(in the rows, 128 means zero)
Each named move below is a turn or a mirror, shown by a few rows before and after it. Which moves, in which order, take the first row of each later pair to the second? The first pair is answered.
K:
[117 147 160 140 122 126 134 134 134 129 122 115 141 131  86 139 139 114
 112 124 118 147 160 131 140 133 121 126 121  95 119 125 129 129  72 129
  89 134 128 129 128 120] |-> [ 88 139 135 133 123 110 145 123 109 113 125 130 146 127 112 119 117 108
 123 129  97 160 147 139 140 145 125 128 129  87 112 138 140 126 102 125
 104 146 140 105 155 121]
[136 113 123 166 107 151 114 103 133 147 112 136 111 136 134 137 125 143
 123 101 132 108 124 136 117 125 100 102 136 131 125 162 131 130 121 104
 134 127 113 115 128 160] |-> [131 111 119 164 107 147 117 102 127 144 114 137 111 134 140 132 120 140
 125 102 128 110 122 140 117 126 102 102 137 131 124 165 134 129 127 103
 137 130 116 110 135 158]
[151 147 121 106 142  71 137 142 151 102 134 110 127 144 118  68 132 116
  89 155 127 114 145 132 191 111 141 135 129 138 139 131 116 128 125 146
 151 120 123 127 139 111] |-> [153 149 123 107 142  71 135 142 152 103 133 109 127 145 116  68 132 117
  88 154 129 114 146 132 191 110 141 135 129 137 137 130 115 128 124 147
 151 117 122 130 139 111]
V:
[ 90 104 129 114 157 130 146 124 101  57 164 110 143  96 107 129 116 101
 115 140 127 165 122 135 163 152 121 157 132  83  61 106 107 111 149 120
  86 130 176 131 128  96] |-> [ 87  95 103 132 153 135 150  86  98  61 136 133 125 140 156 132 105 110
 121 133 110 162  95 138 124 157 111 100 132 112  83 141 116 115 184  65
 118 123 170 107 155 118]
[118 148 128 113 146  80 136  97  98 111  95 153 131 146 158 131 131 124
 136 145 128 145 115 105 118 163  98 107 118 142 139 139 109 183 145  91
 151 109 150 119 127 129] |-> [107 145 149 102 139  83 136 143  95 113 136 117 156  95 115 118 130 122
 138 139 137 146 144 116 167 151 111 186 121  99 101 128 118 157 118 159
 125 130 149 127 119 110]
[108 137 125 161 116 155 126 148 127 145 112 120 160 153 162  99 128 159
 154 118 136 111 112 137  79  91  89 101  68 172 151 191 147  93 164 120
 175 126 110  85 113 151] |-> [146 167 160 128 142 132 115 171 138 133 109 118 165 124  94 119 163 135
 127 151 167 116 134 107 102  97  88 117  63 173 168  98  95 129 101 144
 124 100 128 138  48 120]
[ 92 106 141 126 120 151 106 195 118 127 148 176 113  79 164  96 111 112
 133  95 120 153  97 115 144 188 152 153 108 147 106 193 143 123 159 128
 125 164 138 171 195 159] |-> [127 128 150 112 143 134  99 176 129 118 112 202  98 100 152 118 135  98
 113 122 133 158  86  85 120 202 140 103 100 178 149 139 102 167 134  89
 108 130 150 198 159 154]
A:
[126 122 125 125 118 126 130 142 131 119 140 119 129 113 125 114 125 131
 137 125 132 139 116 138 144 133 142 148 139 108 111 119 115 115 130 144
 119 132 123 123 147 116] |-> [142 126 136 133 112 137 122 144 146 132 137 111 123 121 115 127 138 136
 131 118 145 129 126 134 141 124 138 142 133 115 118 118 114 115 117 143
 115 126 112 135 133 120]
[149 136 146 140 132 142 112 145 149 139 135 102 119 106 101 149 151 135
 119 120 157 115 135 129 141 109 133 153 116 114 117 129 120 113 103 163
 128 138 104 155 111 140] |-> [109 130 115 120 140 109 132 137 108 110 143 122 130  84 125 115 118 121
 130 138 127 138 117 138 151 128 140 168 131  97 102 129 125 115 134 171
 138 156 131 129 147 129]
[165 117 154 140 141 158 108 148 182 145 139  74  91 106 143 130  51 167
 123  56 160  82 110  83 125  67 128 176 139 167 144 179 175  76 150 166
 133 123  97  68 119 166] |-> [126 111 126 122 149 131 124 141 146 121 149  90 101  87 165  98  22 154
 134  71 133 104  93  91 135  83 136 190 152 151 129 182 179  76 178 172
 141 138 119  45 148 157]
[146 149 134 116 140 127 137 144 127 118 129 121 128 127  93 140 160 115
 114 145 148 137 134 102 145 110 117 129 133 118 135  89  99 152 100 133
 114 130 129 169  87 115] |-> [117 142 112 101 146 105 151 137 100  97 135 136 135 113 110 118 137 105
 123 158 128 154 122 108 151 122 123 138 143 104 123  89 104 150 121 140
 121 143 146 149 112 108]
Z:
[159 131 140 134 132 152 123 120 142 153 105 135 125 148 111 158 140 142
 119 138 143 122 129 108  94 122 119  91 119 155 163 111 117 148 120 103
 115 104 117 157 104 133] |-> [119 126 110 103 149 108 143 111  97 118 110 160 135 122 128 123 112 118
 125 166 116 151 113 110 103 146 126 105 134 139 153  91 109 160 143 112
 116 116 154 138 129 116]
[132 143 149 160 137 159 116 146 140 165 123 123 131 118 118 147 130 163
 113 106 141 115 159 141 120 117 126 142 101 113 105 124 131 120 100 156
 122 119  97 140 106 127] |-> [132 146 126 154 149 140 124 112 128 151  91 159 115 146 152 147 123 156
 110 124 127 125 132 129  86 134 120  86 104 141 135 121 117 144 123 107
 137 105 112 131 114 134]
[174 118 186 140 157  96 128 125 121 155 139 115 128 134 132 125 121 142
 144 146 140  76 119  79 132 102 152 140 101 171 162  79 131 122 169  87
 105 116 116 131 110 126] |-> [157 118 173 125 166  75 137 120 102 139 139 128 134 123 140 109 108 131
 147 159 126  90 109  79 136 112 155 143 107 166 159  69 127 128 179  88
 105 122 134 122 120 118]
[127 128 140 124 126 147 135 140 166 117 140 117 143 123 131 119 126 123
 131 106 157 128 141 148 141 106 127 159 118 123  96 135 145 103 129 131
 139 114 138 118  97 118] |-> [138 131 134 132 129 150 134 119 173 122 118 132 131 150 146 129 131 127
 128 107 156 126 128 142 116 110 121 121 113 143 117 139 138 113 135  98
 149 102 136 118  94 128]
Pairs:
Between the rows of a pair lie two moves.
[113 110 116 110 151  90 124 150  87  99 130 117 104  97 140 121  89 105
 127 153 114  95 131 113 125 131 117 136 150 118  91 105 111 139 122 170
 141 144 175 139 133 125] |-> [129  98 128 152 120 141 111 152 120 139 132  90  94 127 153 142  98 134
 136 111 124  67 140 128 110 105 113 126 139 126  89 165 143 109 129 159
 163 147 134 130 142 153]	A, V
[170 145 135  96 139 127 121 131 128 117  99 127 142 123  96 127 135 126
 122 145 154 125 123 105 129 128 119 124 106 150 150  99  87 163  93 121
 109 114 132 162  89 100] |-> [107 119  95  98 125 117 144 130  88 101 126 128 157 101 139  83  88 128
 149 135 115 140 109 134 144 134 132 161 122 118 110 151 129 130 146 144
 139 152 142 109 154 104]	A, V
[125 145 138 141 127 159 128  97 154 171 141 116 133 131 111 142 150 158
 109 119 115 104 123 137 110 143  77  78 106 160 123 169 165 110 120 148
 101 132 103 124 132 151] |-> [ 82 143 111 105 145 113 148  97 109 131 155 136 148  92 118 105 121 132
 116 151  90 135 111 138 130 168  89 107 123 134 105 140 156 118 136 171
  94 148 142 108 154 127]	V, A
[116 136 108 118 136 102 117 100 117 113 106 147 117 162 166 123 127 156
 130 154 110 157 111 122 100 144 118  68 125 143 142 142 124 128 152  86
 156 111 152 114 153 136] |-> [108 140 105 100 145  82 122 107 101  96 113 149 125 140 155 111 120 142
 129 171 107 170 111 118 115 152 123  87 130 129 136 119 115 134 148 103
 143 114 169 115 149 122]	Z, V
[134 132 146 135 124 145 127 131 122 139 115 138 135 108 118 143 117 116
 123 144 120 126 136 142 131 142 125 102 138 126 129  95 141 145 136 128
 109 142 155 155 129 125] |-> [128 131 146 133 122 141 128 132 118 138 117 136 137 104 119 138 115 115
 124 146 120 129 136 145 134 144 128 107 139 121 125  93 142 143 136 134
 109 145 157 152 131 123]	Z, A
[111 130 127 107 125 115 118 156 105 125 151  98 146  77  98 109 127 120
 145 137 133 114 141 130 166 128 126 192 136 111 106  97 141 114 121 183
 114 157 131 136 145 117] |-> [168 138 139 138 122 148  98 114 150 156  95 114 108 156 120 158 159 142
 131 124 153  88 127 113 103 119 104  90 118 175 165 115 131 137 121  99
 131 118 102 150 124 150]	V, K
[110 110 112 138 126 133 181 108 129  94 124 171 158 139 165 120 117  93
 145 192  70 131 121 119 101 147 131 101 153 129 158 132 107 111 175 107
 174 136 117 118 153 129] |-> [147 109 161 172  97 188 156 150 179 141 151 114 164 133 117 151 149 120
 139 149 110  95 164 129 126 109 131 145 138 116 137 153 127  79 130 151
 158 138  71 143 119 139]	Z, Z
[ 94 120 135 132 117 124 139 153 119 116 154 101 148 104 133 113 113 112
 146 138 125 110 127 140 146 133 148 179 117 110  94 148 129 132 134 158
 138 128 130 130 149 121] |-> [145 132 157 153 115 150 123 133 159 143 116 106 123 153 129 153 146 126
 134 128 148  90 126 124 109 123 129 117 102 153 135 146 114 150 116 108
 138  96 108 152 118 139]	K, Z
[160 129 149 133 128 135  95 136 140 133 127 103 110 131 116 142 158 135
  94 110 154 140 131 139 136 107 125 116 116 106 123 107 129 140 101 159
 112 136 133 116  93 131] |-> [126 110 122 141 119 136 108 124 120 129 132 112 111 136 156 118 128 142
 111  98 129 146 115 157 130 109 130 116 125  97 109 152 158 120 143 150
 142 155 134  79 138 143]	V, A
[126 142  78 138 127 147 116 109 160 142 127  96 161 166  95 124 115 102
 104 115 198  99 119 144 126 161 128 201 132 126 159 157 139 112 164 126
 156 149 139 140 138 119] |-> [136 150  75 131 140 136 116  96 158 134 110 114 153 177  99 129 120  94
  98 131 199 105 108 131 111 171 123 175 131 140 180 136 122 132 160 104
 152 135 148 146 127 115]	A, V
[126 122 119 128 111 129 140 137 116 112 167 104 142 108  74 121 142  99
 105 154 131 135 129 141 137 132 148 160 140 116 121 113 114  92 107 161
 113 133 123 121 126 125] |-> [108 111  90 139 107 128 149 107 103 111 151 125 131 137 121 112 121 106
 118 146 110 139 104 150 109 138 147 121 143 133 130 152 130  89 148 124
 144 136 121  90 160 142]	Z, K
[127 141 133 101 132  92 133 114 111 114 127 151 136 101 108 112 130 109
 127 154 137 145 140 107 128 131 135 123 142  94 122  76 131 122 138 144
 113 130 185 119 121  86] |-> [170 145 158 132 118 134 114 109 156 148 109 137 117 142 102 152 159 131
 117 129 162 117 151 102 104 113 123  86 128 124 144  99 136 120 122 117
 118 110 151 136  97 109]	Z, Z
[107 108 134 126 142 139 147 140 182 111 139 111 105 123 113  68  70 138
 111 142 150 149 111 167 123 146 134 124 152 141 108 129 131 154 165 149
 161 148 124 164  97 106] |-> [110 108 137 130 139 145 146 144 187 115 141 105 106 125 112  70  73 142
 112 136 152 147 115 168 123 142 133 125 151 141 106 134 136 150 165 150
 162 149 120 165  97 109]	Z, A
[142 160 178 149 141 144 113 138 135 111 149 121 121 131 120 154 116 168
 159 121 171 151 129 119 157 136 107 146 114 101 170  85  96 137 145 138
 114  95 171 122 114 108] |-> [140 155 180 155 135 152 113 145 138 116 157 114 123 127 119 154 115 173
 163 112 171 148 134 124 162 131 108 156 115  95 162  98 105 128 145 146
 114 101 164 120 118 111]	A, Z
[121 126 116 130 130 142 123 118 133 139 141 127 128 136 152 128 115 133
 127 108 122 121 132 149 122 117 133 114 121 130 131 162 148 112 149 119
 139 141 108 112 140 140] |-> [136 129 126 136 130 150 116 120 143 144 136 124 126 142 143 140 125 134
 123 105 129 116 137 145 119 113 129 109 117 136 135 158 142 113 139 116
 135 132 103 122 129 141]	Z, A
[130 128 134 121  95 100  92 192 109  83 158 126 147 107  92 108  72 115
 132 178 129 167 132 153 158 165 127 156 110 104 121 117  89  93 112 158
 122 123 154 102 156 109] |-> [162 119 143 173  68 156  73 170 154 129 134 116 121 173 118 145  90 151
 134 135 142 133 128 160 116 139 114  99  96 141 146 181 114  77 121 107
 154 109 110  97 160 151]	Z, V
[154 143 146 112 130 113 126 146 139 132 148 120 142 122 114 145 123 120
 118 137 154 156 134 102 128 139 114 148 112 122 136  77 123 138  90 148
 103 104 134 154 103 112] |-> [122 120 128 138 103 137 133 146 133 147 168 104 147 126 149 128  98 141
 142 104 136 148 133 130 130 125 118 167 115 108 107 151 169  98 128 157
 135 131 115 116 150 132]	Z, V
[136 129 121 134 117 119 124 121 103 134 115 145 116 148 140 126 114 114
 130 133 127 130 116 130 117 129 128 117 131 126 137 134 126 133 145 106
 124 118 138 122 129 134] |-> [131 133 127 126 121 113 124 137  96 128 131 134 128 123 120 120 114 107
 129 140 131 134 127 130 139 130 132 147 132 110 122 117 123 130 131 134
 109 125 144 129 122 123]	V, K
[150 120 167 137 105 142 122 142 142 136 122 115 134 128 112 136 140 128
 122 101 134 112 140 138 125 114 122 131 116 136 135 130 146 113  92 131
 106 129  96 162 114 135] |-> [110 118 129 103 127  92 144 122  95  95 116 151 140 111 140 102 109 102
 127 135 103 146 113 136 125 145 127 126 132 129 134 108 133 133 123 123
 111 136 136 141 143 119]	Z, Z
[122 135 120 116 102 112 142 108 137 142 113 122 109 116 153 147 125 148
 137 111  76 144 111 133 106 103 121  68 141 148 151 164 133  93 173  81
 132 138 145 122 106 111] |-> [141 144 159 111  96 123 131 147 154 152 138  86 122  84  97 156 146 147
 128 105 102 135 145 130 143  88 125 119 137 125 133 135 128  83 127 131
 101 140 137 152  73  96]	K, V
[162 142 137 117 134 125 119 120 155 134 110 133 123 142 118 157 155 129
  98 136 157 125 122 114 115 135 116 103 133 153 156 105 101 144 108 117
 118 115 120 145  95 120] |-> [122 131 132 106 125 114 129 150 129 123 153 111 148  92 108 123 133 124
 111 132 143 136 134 133 159 134 134 175 143 107 109 113 122 114 114 176
 113 146 129 130 119 107]	A, Z
[132 142 149 110 133 105 113 155 129 118 136 114 134 117  87 133 139 124
 113 134 132 129 128 126 141 126 127 152 130 136 138  97 110 129  77 133
  95 106 143 137 104 121] |-> [140 139 157 123 124 120 109 159 142 131 137 104 131 124  86 141 145 134
 114 121 139 120 133 129 138 116 126 154 127 140 139 111 117 121  76 132
  99 107 131 137 105 127]	A, Z
[137 133 131 146 132 138 142 131 123 124 125 124 131 111 113 138 114 114
 123 138 141 117 136 150 137 110 124 146 108 137 125 118 142 108 111 145
 149 128 115 116 146  96] |-> [139 132 134 149 133 142 140 132 124 127 125 123 129 113 114 140 117 115
 123 135 142 116 135 150 135 109 125 143 108 138 126 120 145 107 110 142
 150 128 114 117 145  97]	K, A
[141 112 151 166 129 133 115 126 148 163 123 113  97 126 170 157 129 164
 125  94 160  93 122 148 104 110 109 110 106 131 114 181 134 109 122 123
  86  86  97 110 114 151] |-> [135 125 131 132 162  87 127 101 121 127 100 154  93 125 177 147 123 136
 117 136 147 119  96 129  91 139 105  79 114 143 137 130  99 147 131  97
  77  72 134 114 110 134]	V, Z
[ 94 117 128 108 141 166 135 148 101  99 171 114 194 150 140 124 101 143
 152 113 109 140  96 138 119 101 146 135 141 134  95 161 155 114 131 150
 141 171 132 153  87 171] |-> [131 130 143 117 149 177 121 134 125 112 143 124 175 180 134 152 126 146
 140 113 126 130  95 122  94  98 136  90 132 167 128 147 135 134 117 118
 136 146 122 174  59 178]	A, V
[115 118 134 128 134 137 123 169 110 111 171 124 124 125 114  95 121 121
 113 128  85 136 105 125 139 124 147 153 139 113 120 130 125 123 147 144
 122 165 145 129 122 157] |-> [149 129 145 135 141 147 113 150 131 121 140 137 108 159 113 123 145 125
 101 131  99 127  99 109 110 123 135 104 128 145 155 117 106 148 135 106
 121 139 136 148  97 163]	V, K
[142 130 146  58 120 125 109 176 102 122  97 134 116 112 125 132 109  85
 167 159 105 144 140 118 102  86 165 140 123 109  89  67  99 200  79 167
 106 121 160 156 139 112] |-> [165 135 164  72 113 145  99 176 127 140  89 124 109 128 114 152 127  96
 162 148 119 129 148 115  94  74 160 129 114 120 100  73  99 198  65 158
 103 112 144 169 123 123]	K, A
[133 134 150 135  99 138 114 150 159 138 147  94 151  87  91 126 143 136
 121 116 143 131 163 124 157 143 134 167 129  99 128 111 124 106  86 186
 122 129 107 137  93 126] |-> [112 132 135 122 105 121 123 146 138 120 154 103 157  71 101 107 128 128
 126 126 129 145 155 127 165 153 138 177 135  88 120 107 125 106  99 194
 124 137 122 125 107 119]	A, K
[166 130 115 138 149 124 137 130 156 101 118 131 142 129 136 141 117 103
 104 116 140 145 121 126 121 106  99 115 115 134 154 104 116 154 127 115
 126 105 140 155 119 125] |-> [166 127 114 144 146 128 137 127 158 106 116 133 140 136 142 143 116 107
 106 112 137 143 121 129 117 103  98 109 114 137 155 112 120 151 131 111
 130 104 136 151 121 129]	K, A
[143 119  98 128 171 107 138 156 124 106 178 134 110  93 123 120  97  89
 121 141 155 131 116 127 116 157 130 153 155 131 181  95 121 154  92 119
 107 103 144 160 140 144] |-> [119 104  82 142 156 117 144 155 115 111 191 128 116  96 150 104  77  99
 137 123 138 128 112 144 118 151 134 164 158 120 161 140 151 130 121 126
 130 121 137 134 174 154]	K, V
[100 129 120 104 154  94 140 116 115  84 129 159 137 134 145 115 107 114
 140 162 114 150 111 112 121 142 125 114 126 138 139 114 129 148 139 115
 132 120 159 134 134 120] |-> [144 129 165 142 125 151 114 147 171 134 142 112 135 147 109 153 142 144
 132 118 151 111 148 117 128 107 121 131 109 140 133 139 145 121 100 134
 124 114 112 157  99 135]	Z, Z
[ 98 146 126  59 163  76 115  82  70 140 112 147 188 124 197 114 104 109
 138 139 108 103  94 102 124 136 117 130 193 110  86 143 139 162 146  80
 106 138 126 157 120  90] |-> [151 148 176 102 136 141  86 107 130 192 116  99 179 148 161 160 142 142
 129  93 149  60 129 105 123  97 108 135 173 119  88 171 153 138 106  90
  99 127  74 183  83 113]	Z, Z
[128 120 118 100 140 115 165 132 115  79 140 117 137 111 147 103 109 108
 107 139  74 142 101 125 130 138 138 145 135 109 141  99 149 114 161 131
 122 132 128 133 152  97] |-> [164 129 132 109 145 128 155 120 142  92 114 124 119 142 141 130 134 111
  96 140  93 131 100 111 102 133 126  99 123 141 172  87 131 135 145  96
 117 107 117 154 124 106]	A, Z
[176 134 113 138 153 119 193 115 119 122 102 133 139 147 124 132 159 145
 145 123 140 153 115 120 122 119 145 129 144 103 119 136  95 135 119 114
 105 151 134 143 132 136] |-> [175 132 118 145 144 129 191 125 124 130 115 120 144 141 117 130 160 151
 147 113 145 147 121 127 132 112 147 147 143  94 108 144 105 124 116 130
 104 157 127 143 133 137]	V, A
[107  70 101 122 126  95 115 115 128  83 103 111 137 138 181 121 131 109
 110 104 117  88  83 111 100 168 128  89 137 162 134 113 104 121 159 109
 156 130 130 114 130 151] |-> [120  70 140 131 109 123 103 164 152 105 141  63 154 104 131 130 148 119
 107  82 144  71 125 120 142 144 136 154 129 132 102 113 117  94 121 169
 132 140 109 134 104 144]	K, V
[162 110 104 127 134 142 137 134 159 132 127 103 120 133 122 112 105 131
 131 165 134 162 108 124 118 151 108  95 126 126 148 125 130 138 162 122
 126 137 136 133 163 106] |-> [174 114 122 131 132 152 131 151 174 140 136  88 124 124 100 121 115 134
 125 158 148 154 122 124 130 143 108 111 122 119 144 117 128 135 142 139
 115 135 129 149 147 105]	V, Z
[107 133 111 121 132 106 136 132 122 132 161 131 123 120 164  97  96 145
 145 107 126 113 122 130 162 144 108 129 120 135 107 140 158 123 152 123
 143 146 119 117 170 143] |-> [130 142 113 123 140 107 129 113 135 135 136 147 108 148 168 114 108 144
 135 112 134 108 113 117 137 146  99  87 114 160 135 129 141 142 147  88
 144 125 117 130 157 151]	A, Z
